Each row is where one point has got to under a steady rotation. How many steps took it there?
The counts run from 0 to 498.
[160 120 186 120 120 131 156 138 130 133 149 127 107  86 116 140 146 163
 129 142 167 142 128 122 151  71 145 102 135 151 144 193 133 103  89 133
 103 112 121 155 125 127 126 158 117 121  71 133 148 154 147 183 111  89
 159 163 155 176 136 124 140 103]  450
[129 117 162 109 145 130 133 125 115 151 156 143 119  86 122 116 117 174
 104 141 191 145 149 133 141  91 159 133 138 173 126 170 160 138  99 126
 104 120 143 158 125 142 123 114 151 132 109 150 156 177 133 182 114  73
 184 176 156 148 155 130 129 113]  313
[140 132 184 110 135 157 127 122 120 122 126 107  81  73 153 176 149 157
 121 155 177 147 148 120 111  92 118 130 164 181 151 124 138 180  83 166
 120 129 151 179 123 147 136 147 126 143 114 130 119 153 143 139 107 110
 126 154 143 163 120 105 162 104]  351
[156 138 175 121 122 151 115 131 113 128 164 121  79  86 133 142 138 157
 116 141 198 145 129 118 130 102 138  87 164 158 139 150 116 176  82 116
 121 135 122 140 101 158 130 139 127 107  73 120 160 147 141 177  97 108
 154 154 133 127 157 102 138  87]  469
[127 113 203  83 104 149 104 123 117 120 133 127  92  96 132 157 166 158
 111 129 147 128 149 143  97 120 169 129 166 160 158 170 126 165  85 146
 152  95 144 161 136 149 139 122 144 149 122 155 138 180 136 178  96  96
 130 141 161 152 135 119 138 114]  416
[141 128 203 122 117 146 123 122 126 135 181 144  86  91 150 162 150 152
  96 158 143 141 162 106 118  76 111 129 178 170 146 161 135 150  81 150
 116 124 144 160 111 133 142 145 116 118 100 144 136 146 157 156 124 114
 133 163 145 155 135 111 133  85]  343
[133 134 193 117 116 167 124 136 125 120 121  96 103  70 136 162 146 166
 146 137 182 156 152 122 127 128 142  79 138 131 140 163 124 159  77 151
 120 127 146 166 138 162 123 129 130 126 106 110 114 192 130 164  91 105
 165 139 138 153 119 112 156 117]  47
[145 124 201 109  94 147 123 118 129 144 137 111 118  78 119 148 171 161
 110 136 162 133 143 118 116  90 141 102 168 152 124 173 135 154  68 135
 135  96 157 126  99 115 127 147 149 121  76 147 148 162 135 155 114  88
 134 141 147 181 132 117 147 128]  24
[136 111 172 113 106 125 137 119 109 123 143 113  83  82 120 145 156 155
 139 123 179 130 141 142 131  87 140 122 148 184 145 168 139 167 115 145
 147 103 127 183  94 136 146 143 124 131  85 146 142 148 143 185 111  89
 122 153 165 174 125  94 144 118]  220
[132 120 163 108 147 129 137 125 114 152 159 142 117  90 127 120 117 173
 103 146 193 144 147 130 139  89 158 136 140 173 124 165 157 135 100 124
 100 123 141 156 129 147 123 116 149 129 107 147 157 176 130 178 112  75
 186 180 154 148 161 132 126 111]  314
[140 111 185  79 130 144 142 132 115 132 139 115 121  70 111 156 127 148
 123 141 183 109 142 119 135  94 157 108 144 173 167 137 111 133 110 147
 135 102 125 195 145 169 140 121 130 146 104 130 154 163 106 161  79 109
 179 157 135 152 131 126 118 125]  295
[159 124 192 104 130 166 113 138 128  98 121 125  76  77 120 164 150 144
 140 131 186 139 150 135 131  95 142 110 143 179 148 134 122 175  68 151
 107 122 135 177 143 162 129 155 104 139  93 133 140 138 133 146 104 119
 135 145 149 164 120 119 157 115]  357
[144 116 177 115 138 178 148 117 117 132 152 157 120  91 137 173 145 163
  94 165 135 146 157 104 118  90 128 108 180 136 132 181 143 138  69 144
 115 106 134 117 123 139 124 153 136 110 106 120 152 168 159 164  97 101
 166 149 162 151 142 121 133  97]  257
[146 130 186 108 136 161 119 128 120 114 118 107  77  75 144 171 149 153
 128 147 185 148 149 128 113  94 131 129 154 181 151 122 135 181  75 163
 114 126 147 179 132 152 132 150 120 142 107 129 127 151 138 138 103 114
 128 153 146 161 115 109 164 110]  353
[162 112 176 119 135 169 150 100 104 112 140 122 112  76 126 143 137 183
 127 141 174 142 143 123 120 132 168 114 150 135 141 171 145 149  93 118
 144 106 132 129 125 140 112 132 120  98  80 107 159 164 143 189  83  73
 174 126 149 146 136 117 126 128]  389
[147 120 220  94 120 136 125 131 137 134 164 140 106  79 132 146 148 154
 104 151 147 129 176 112 140  77 139 144 160 164 144 154 133 125  86 141
 118 126 153 196 157 141 134 119 117 137 116 148 137 157 133 147 121  97
 165 160 141 161 123 145 122 127]  428
[133 124 192 125 146 178 123 118 126 115 147 142 103 112 139 155 135 170
 123 150 169 142 164 126  91 120 145 104 166 171 134 165 158 167  87 153
 127 109 145 142 126 176 109 144 114 117 100 123 119 172 154 179 134 105
 143 163 161 141 147  86 151 116]  480
[137 120 202 118 123 167 107 120 126 139 128 119 131  88 122 136 143 155
  99 139 179 141 159 115 111  86 141 115 152 170 133 165 150 161  73 143
 103 105 164 132 109 119 132 147 161 122  94 139 134 166 150 147 121 103
 154 179 131 178 142 138 154 114]  30
[158 131 205  99  95 140 129 123 128 146 142 112 107  80 126 155 178 158
 110 141 163 128 136 120 121  87 147 103 173 146 127 166 115 143  61 126
 144  97 144 127 110 122 123 147 129 118  68 143 161 148 126 153 105  93
 136 137 148 170 135 118 142 131]  21
[142 124 188 115 103 117 146 125 104 123 159 106  68  81 147 154 159 151
 137 133 172 128 152 134 138  86 139 127 152 167 149 152 106 149 102 145
 149 112 121 197 109 139 146 132 100 118  73 134 146 142 126 172  99 106
 132 145 152 166 130 106 128 113]  215
[126 137 162  77 127 141 139 122 102 156 136 147 107  84 128 148 147 150
 112 143 193 145 148 134 117  96 145 158 161 183 142 122 114 165  81 142
 132  91 148 144 127 147 139 140 136 151  89 152 157 170 117 153  88 115
 162 168 151 162 154 114 124  97]  98
[152 111 185 107 138 149 130 109 110 134 125  81 112  74 140 157 134 172
 107 161 200 113 137 113 109  97 142  97 162 171 130 131 137 174  92 136
 154 108 141 168  99 152 121 118 137 120  90 116 148 147 128 154 104  90
 155 154 132 142 143 110 149 154]  155
[110 137 183 101 131 139 107 136 112 162 131 138 117  70 140 152 117 164
  93 153 177 149 160 129 114 120 145 118 142 151 132 161 118 148  48 146
 128  91 159 154 124 145 127 108 135 132 125 148 140 180 118 170  85 118
 185 157 141 131 125 126 129 105]  181
[138 116 176 114 102 121 137 120 108 121 144 109  79  81 125 146 159 155
 137 125 175 130 140 144 131  88 139 123 149 180 147 168 130 164 111 143
 153 104 128 186  95 135 145 139 119 129  80 144 145 148 141 181 109  89
 121 149 163 171 127  95 143 118]  219
[132 103 168 132 147 161 156 120 111 128 125 128 132  70 124 158 122 160
 126 152 176 134 178 117 137  82 119 104 137 164 120 164 153 146  90 164
 126  94 140 177 105 140 124 144 115 112  99 118 135 155 140 161 109 104
 176 160 160 173 111 109 144 153]  371
[136 119 201 118 111 162 111 117 127 141 132 116 129  85 120 138 152 158
 104 136 173 137 154 118 109  87 140 111 156 165 130 170 151 163  75 146
 114 102 165 128 101 116 131 147 165 122  91 143 137 170 145 148 123  95
 144 167 136 182 137 129 154 120]  28
[139 120 199  99 126 166 148 115 130 149 153 145 145  93 113 151 134 169
 121 154 165 137 166 109 110 116 142 103 165 148 124 171 143 120  82 137
 135  88 159 138 138 161 110 122 128 130  92 125 132 186 133 165 122  94
 189 159 143 152 147 115 124 128]  172
[136 113 170  99 154 133 145 122 123 134 139 133 101  96 152 151 143 177
  85 166 153 120 137 127 125  73 156 135 165 174 124 163 167 146  91 146
 130 124 126 162 122 135 119 135 128 133 119 152 155 161 143 172 117  65
 135 154 183 160 150 115 146 146]  5
[132 136 162 115 138 157 124 127 109 140 115 132 103  80 134 143 163 161
 130 137 199 155 153 143 131 100 153 114 155 149  98 153 136 183  61 130
 122 113 142 128 115 151 107 150 138 108  88 126 158 167 121 152  97  93
 162 151 173 151 137 106 154 140]  245
[137 118 183 123 140 168 129 108 115 111 142 133 119  88 136 127 125 186
 104 145 167 137 155 124 113 136 177 112 142 148 135 178 156 159  83 131
 145 110 135 127 122 132 112 130 111  95  92 125 151 175 145 201 102  76
 163 132 151 154 144 113 128 141]  393
[139 105 172 129 152 138 155 112  99 130 150 104  90  78 157 171 109 181
 116 165 171 126 149 122 109 105 141 119 149 162 153 162 142 130 103 156
 141 101 128 196 116 160 126 108 121 116 117 117 135 149 136 177  90  96
 167 153 149 125 117 110 138 110]  67
[161 113 178 111 126 143 142 106 117 118 190 136  92  84 113 138 126 171
 128 117 187 114 139 136 119 118 170 120 156 185 146 150 141 143  95 128
 125 106 130 154 131 166 116 121 113 124  78 153 171 144 113 173 109  77
 154 121 150 153 140 116 121 110]  80
[130 105 183  80 139 146 135 137 120 125 129 120 124  79 118 157 114 148
 106 148 178 103 146 120 129  92 153 101 135 185 167 140 120 139 103 162
 132 100 124 195 139 164 145 120 127 154 115 141 146 167 118 170  86 115
 169 162 135 160 139 127 127 129]  292
[144 144 176  99 143 121 155 130 111 160 154 132  89  96 161 146 142 178
 105 173 179 155 134 123 129  97 150 142 157 146 132 152 123 120  78 119
 125 121 132 150 142 144 116 122 113 124  87 128 148 169 132 177 100  89
 175 168 154 134 166 120 121  97]  321
[132 138 178 132 138 133 163 123 130 157 149 106 123  68 136 139 131 177
 113 156 177 142 126 105 133  80 137 105 145 159 148 176 153 119 100 151
 116 118 132 152 102 123 123 156 123 105  88 126 136 172 145 178 110  88
 160 169 144 169 119  94 141 111]  456
[140 127 201  92 113 117 134 135 130 146 148 120  98  66 143 159 148 161
 106 164 154 136 163 111 149  74 120 132 154 158 129 151 128 134  76 144
 131 128 152 204 138 131 137 108 115 146 118 148 134 158 133 153 113  90
 160 149 146 165 121 135 130 138]  432
[137 108 184 132 140 164 138 128 117 100 123 100  95  85 142 159 157 163
 127 126 161 121 136 140 125  88 172  99 147 151 153 177 145 155  98 162
 113 120 112 164 123 144 127 164 139 105 106 125 146 164 137 165  88  87
 128 142 169 173 117 114 161 127]  136
[127 137 204 137 122 148 110 128 124 133 178 142  85 101 146 135 156 155
 112 118 167 141 160 141 111  94 164 135 163 167 140 171 134 148  72 145
  97 116 142 134 127 140 124 156 137 100  90 154 147 166 127 155 116 108
 135 163 154 157 132 116 139  82]  336
[140 128 169 106 153 129 149 130 111 155 162 143 106  95 145 131 125 172
 103 161 191 147 145 125 136  86 156 145 149 164 128 152 141 124  94 120
 106 123 136 157 140 148 118 119 135 126  99 133 155 173 130 172 106  82
 191 180 151 138 168 134 121 100]  317
[150  90 208 124 107 175 136 107 116  90 167 112 106  94 136 168 138 160
 119 135 146 116 182 115 121 112 140  95 156 155 142 164 139 156 100 154
 131 116 141 175 126 144 140 113 131 124  93 121 132 162 142 160 112  90
 146 125 136 177 149 142 136 126]  280
[126 156 176 103 122 120 141 131 118 158 147 115  78  88 160 151 163 179
 116 150 171 154 119 139 115 117 159 124 160 142 138 165 121 140  66 136
 137 117 135 136 126 141 116 136 122 127  94 144 141 186 122 180  95  89
 140 140 164 148 144  94 139  95]  327
[127 142 178 137 147 137 150 124 124 159 144 100 120  67 144 137 126 179
 107 155 191 141 129 107 127  85 140 111 143 164 148 166 149 133  98 153
 117 120 136 153 101 124 122 155 126  97  91 125 136 171 137 172 105  96
 163 173 136 164 117  94 143 115]  458
[145 101 199 137 151 167 124 131 127  98 138 116 107  91 131 144 140 154
 111 127 163 108 143 132 126  76 178 100 146 168 160 176 149 144  95 158
 104 115 111 163 124 143 126 165 128  92  99 130 157 147 138 164 101  99
 137 157 158 166 119 124 149 132]  140
[154 115 178 114 125 132 138 141 114 124 122 109  87  89 125 143 148 154
 141 124 190 142 138 151 150  76 163 117 122 159 136 167 124 130  78 137
  91 110 128 174 136 136 128 143 140 136  81 138 150 153 124 158  96  90
 157 164 158 176 141 147 157 108]  444
